Here is a table of points, one per row:
Array([-1.9,  0.9,  0.1, -1.5, -0.5,  0.2,  0.2,  1.6, -1.0, -0.7, -0.1,  1.0, -1.5, -0.6,  0.3, -2.2, -0.9,  0.0, -0.8,  1.1,  0.6, -3.3,  0.0, -0.2])
Array([ 0.5, -0.6,  0.3,  1.7,  0.4, -1.3, -0.6, -2.4,  1.4,  0.2, -1.4, -1.0, -1.0,  1.0, -0.6, -0.2, -2.2, -1.3,  2.1,  0.8,  3.0,  0.4,  1.5,  0.6])
Array([-0.8, -0.6, -1.1,  1.1, -2.5,  0.0, -1.3,  0.7,  0.6, -0.4,  0.3,  1.3,  1.6,  1.2,  0.5, -0.6, -1.3, -0.1,  0.2,  0.7,  0.9, -0.6,  1.9,  1.1])
Array([-1.4,  0.9,  1.6, -1.1, -0.4,  0.5, -1.5,  0.2, -0.9,  0.4, -0.9, -0.5, -0.2, -0.1,  0.0,  1.5, -1.2, -1.5, -0.2, -0.3,  0.6,  0.2, -0.2,  0.1])
Array([ 0.8, -1.4, -0.8,  0.8, -1.3, -2.0,  0.9,  0.9, -0.2,  1.5, -0.3, -1.5,  0.0,  0.2, -1.4, -1.3,  0.4,  0.7,  0.1,  1.5,  0.2,  0.2,  2.1,  0.5])
Array([ 0.9, -1.9, -1.0,  1.8, -0.6, -2.5, -0.2,  1.6,  0.5,  0.4,  2.0, -0.4,  1.0,  0.9, -0.9, -1.6, -2.0,  0.0, -0.1,  2.3, -0.2, -0.4,  0.7, -0.2])
Array([ 0.1, -1.2, -0.5,  0.1, -0.6,  0.3, -0.6,  0.4,  0.9,  0.6,  0.1,  0.7,  1.6,  1.0,  0.1,  0.5,  0.7,  0.1,  1.2,  2.9, -0.4, -0.7, -1.1,  0.1])
Array([-2.1, -0.1,  0.5, -0.2,  0.9,  0.5,  0.3,  0.0, -0.6,  0.0, -1.0, -0.1, -0.9, -0.7, -0.4,  0.5, -0.9, -1.0,  0.7,  0.3,  0.3, -1.8, -0.6, -0.6])
Array([-2.1,  0.2,  0.3,  0.3, -1.2,  0.4, -0.6,  0.0,  1.1, -0.9,  0.7,  0.6,  0.0,  1.3, -0.8, -0.3, -0.2,  1.0,  0.1,  1.8, -0.1, -0.9,  0.6, -0.6])
Array([-0.3, -1.3,  0.7, -0.1,  0.8, -1.5,  0.1,  0.1, -0.1,  1.3,  1.1, -1.5, -1.3,  1.0, -0.2, -0.9, -0.3, -2.3, -0.6,  0.7,  0.5, -1.2, -0.3,  1.3])
Array([-0.4,  0.0,  0.0, -1.6,  0.4,  0.1, -0.4,  0.4,  0.4,  1.5, -0.3, -0.6, -1.4,  0.0,  0.3,  0.6,  0.4, -0.1, -1.3,  0.4,  2.2, -0.7,  0.4, -0.8])
Array([ 1.0, -2.4,  0.1,  1.7, -0.4, -1.2, -1.6, -0.2, -1.2, -0.3, -0.1,  0.0,  1.1,  0.5,  1.3, -0.4, -1.3,  0.2, -0.6,  1.1, -0.1,  1.8,  0.3,  0.0])
Array([-0.6, -0.5,  0.3,  1.0, -0.6,  0.3, -1.2,  0.6, -0.7, -1.6,  0.8,  0.5,  1.5,  1.3,  0.6, -0.8, -0.1, -0.7,  0.1, -0.1,  0.3, -1.0,  1.0,  0.9])
Array([-1.7,  0.2,  0.0, -1.8, -0.5,  1.6,  0.4,  0.8, -0.3, -0.2,  1.2, -0.1,  1.3, -1.0,  0.6, -1.4,  1.2,  0.6, -0.5,  1.0, -0.4, -1.1, -1.2, -0.4])
Array([ 0.5, -0.1, -0.1, -0.1, -0.9,  0.6, -0.9, -0.5,  2.0, -0.5,  1.3,  0.9,  0.4,  2.3, -0.6, -1.6,  0.1,  0.1,  0.1,  0.5,  0.7,  0.5,  0.4, -0.7])
Array([ 0.4, -2.6, -1.6, -0.8, -1.4, -1.4, -0.1,  0.1,  0.2,  0.2,  0.7,  1.0,  1.0, -0.2,  1.8, -3.5, -0.4,  0.7, -0.3,  1.3, -0.6,  0.0,  1.8,  0.4])
Array([-2.0, -0.8,  1.1, -1.1, -0.8, -0.2, -0.2, -0.5,  0.4,  0.3, -0.7,  1.7, -0.4,  0.8,  0.8,  2.1,  0.6, -1.1,  0.7, -0.7, -1.0, -0.2, -0.3, -1.2])
Array([ 0.1,  0.7, -2.4, -0.6,  0.4, -0.4,  0.2,  2.0, -0.2,  0.0,  0.8,  1.8,  1.1,  0.5,  1.3, -0.7,  0.9,  0.0,  0.3,  1.0, -0.3, -1.7, -0.7, -0.5])
Array([-0.2, -1.4,  0.5,  1.1, -0.5,  0.4, -0.1,  2.0,  0.9,  0.3, -0.8,  0.9, -0.3,  1.6,  0.7,  0.6, -1.1, -0.5,  0.4,  0.4, -1.4, -0.6,  0.5, -0.5])
Array([-1.5,  0.8,  1.2, -1.3, -0.8,  0.3,  1.0, -0.7, -0.2, -0.1, -0.8,  1.0, -0.5, -0.5,  0.1, -0.1, -0.3, -1.1, -2.2,  0.1,  1.4, -0.9, -1.4, -1.1])
Array([-1.0, -0.2, -0.6,  0.9, -0.8, -0.3,  0.4, -0.9, -0.3,  0.7, -0.7,  2.0,  1.0, -0.4, -1.7,  0.4, -0.2,  0.3,  0.8,  1.4,  0.2,  0.0, -0.1, -0.1])
Array([-1.8, -0.3, -0.2,  0.2, -0.2, -1.0, -1.0, -0.3, -1.2, -1.4,  0.9,  0.2, -0.7,  1.5,  1.4, -0.7, -0.2, -0.7,  0.2, -1.5,  1.4, -0.3,  0.9,  0.7])
Array([-0.1, -0.4, -0.9, -1.2, -2.0,  0.0,  0.7,  0.2, -0.5, -0.5,  0.5,  0.6,  0.4,  0.2,  1.0, -0.5,  0.1,  0.1,  0.2, -0.1,  0.1, -0.4, -1.1, -1.1])
Array([-0.8, -0.1,  2.2,  0.2, -0.3,  0.2, -1.1, -0.4, -0.2,  0.2,  0.7, -0.1, -1.7,  1.1, -0.6, -0.4,  0.1, -2.3, -1.4,  0.9, -0.1, -1.1, -0.8,  0.9])
Array([-1.6, -1.4,  1.3,  0.3, -1.0, -0.6, -1.7, -1.1,  1.5, -1.7,  0.0,  0.9, -1.4,  0.8,  2.0, -1.2, -0.3, -2.7, -1.3,  0.3,  0.8,  0.9,  1.4, -1.0])
Array([-1.9, -0.1, -1.7,  0.5, -0.4, -0.8,  1.8,  1.4, -0.6, -1.7, -2.3, -0.3, -0.8,  0.5,  1.3, -1.9, -0.4,  0.0,  0.6,  0.9,  0.1, -1.8,  0.6,  0.4])
Array([-0.3,  0.7, -0.4, -0.9,  0.1, -2.1,  0.1, -1.0, -0.8, -0.5, -0.3,  0.7,  0.3,  0.3,  1.3,  1.9, -0.9,  0.2, -1.3, -0.2,  2.2,  1.1, -1.1,  0.1])
Array([-2.1,  0.4, -1.5, -0.2, -0.1, -0.3, -3.0, -0.3,  0.0,  0.6, -0.8,  0.7,  0.6,  1.7,  0.4, -0.7, -1.4, -0.6, -0.5, -0.1, -0.3, -0.4, -0.3, -0.2])
Array([ 0.0,  0.1, -0.5, -0.2,  0.5,  0.5, -1.3, -1.5, -0.5,  0.4, -0.7,  0.5,  2.4,  1.5, -0.1,  1.6, -1.8,  0.9, -0.1,  0.0,  0.4,  0.8, -0.8,  0.3])
Array([ 1.3, -2.0, -1.4,  1.3, -0.9, -1.1, -0.9, -0.5, -0.4,  0.4,  1.6, -2.0,  1.4,  1.7, -0.8,  0.3, -0.3, -0.2,  0.6,  1.6, -0.3,  0.4,  1.3,  2.0])
Array([ 1.2, -0.8, -0.7,  0.3, -1.1, -0.6, -1.1, -0.8, -1.0, -1.0,  0.3,  0.2,  2.6,  1.1, -0.2,  1.0,  1.0,  0.6,  0.3,  0.0,  0.7, -0.7,  1.3,  0.5])
There is one direction along which these points spread out most. Take the direction at right angles to it along which they spread out most. Go by this last direction. For each point below, how far along it does it lie, from 0 to 99? The average is 50, and the first point in the table lies past the average. One standard deviation of the points above along it is 16.
Array([-0.6,  0.3, -2.0,  1.5, -2.0,  0.4, -0.5,  1.8, -1.0, -1.2,  0.3,  0.0,  1.4,  1.0, -0.4, -1.0,  0.6, -0.1, -0.1,  0.3,  0.2, -0.5,  1.1,  0.5]) 67
Array([ 0.2, -0.8, -1.3,  0.6,  0.9, -1.3, -2.2, -0.4, -0.6,  0.8, -0.8, -0.7,  1.1,  1.5,  0.5,  1.3, -1.9, -0.8,  1.0,  0.8,  0.2, -0.2, -0.3, -0.2]) 31
Array([ 1.5, -1.7,  1.5,  1.1, -0.2, -2.0, -0.3, -0.9,  0.9,  1.8, -0.3, -0.2,  0.0,  1.6,  0.1,  1.4, -1.4, -0.9,  0.7,  1.6,  1.7,  0.8,  0.8, -1.1]) 19
Array([ 0.3,  0.7,  0.2, -0.3, -1.3, -2.0, -1.4,  0.1, -0.7, -0.5,  0.5,  0.0,  0.1,  0.1,  1.1, -1.2, -0.8,  0.9, -2.3,  0.0, -0.1,  0.3,  1.1,  2.4]) 50
Array([ 0.5, -1.1, -0.8,  0.2, -0.8, -1.9, -0.1,  0.6,  2.0,  1.0, -0.1,  0.5,  1.7,  0.2, -0.7, -3.1,  0.6,  0.2, -1.2, -0.4,  1.1,  0.5,  1.2,  2.1]) 58
Array([-0.1,  0.1, -0.6, -0.8, -1.5, -0.1, -0.7,  1.3, -1.4, -0.7, -0.5,  0.9,  2.2,  0.0,  1.0, -1.2, -1.7,  0.5, -0.5,  0.4,  0.7,  0.3, -0.7, -0.4]) 62
Array([-1.0, -0.7, -1.2, -0.6, -1.3, -1.7,  0.3,  2.0,  0.4, -1.0,  0.0, -0.1, -0.9,  0.6, -2.0, -2.6, -2.0,  0.8, -0.1,  1.2,  1.1, -0.7,  1.3, -0.2]) 67
Array([ 0.8, -1.1,  1.6,  0.1, -1.0, -1.6, -0.1,  1.0,  0.1,  1.7, -0.7, -0.2, -2.3,  0.1, -0.4, -0.7, -0.9, -1.4, -1.2, -0.2,  0.9, -0.5,  1.1,  0.1]) 38
Array([ 0.9, -0.9, -0.5,  0.3, -0.3, -0.7, -0.3,  0.0,  1.9, -0.5,  0.9,  1.1, -0.5,  0.8, -2.2,  0.1, -3.2,  0.6,  0.0,  0.6,  1.5, -0.5,  0.2, -0.1]) 40
Array([-0.4,  0.9,  0.9, -0.7, -1.0, -1.0, -1.7,  0.3, -1.0,  0.9,  0.2,  0.8,  0.2, -1.1, -0.2, -0.2, -0.6,  0.9, -0.3, -0.7,  1.5,  1.1,  0.2,  1.7]) 40
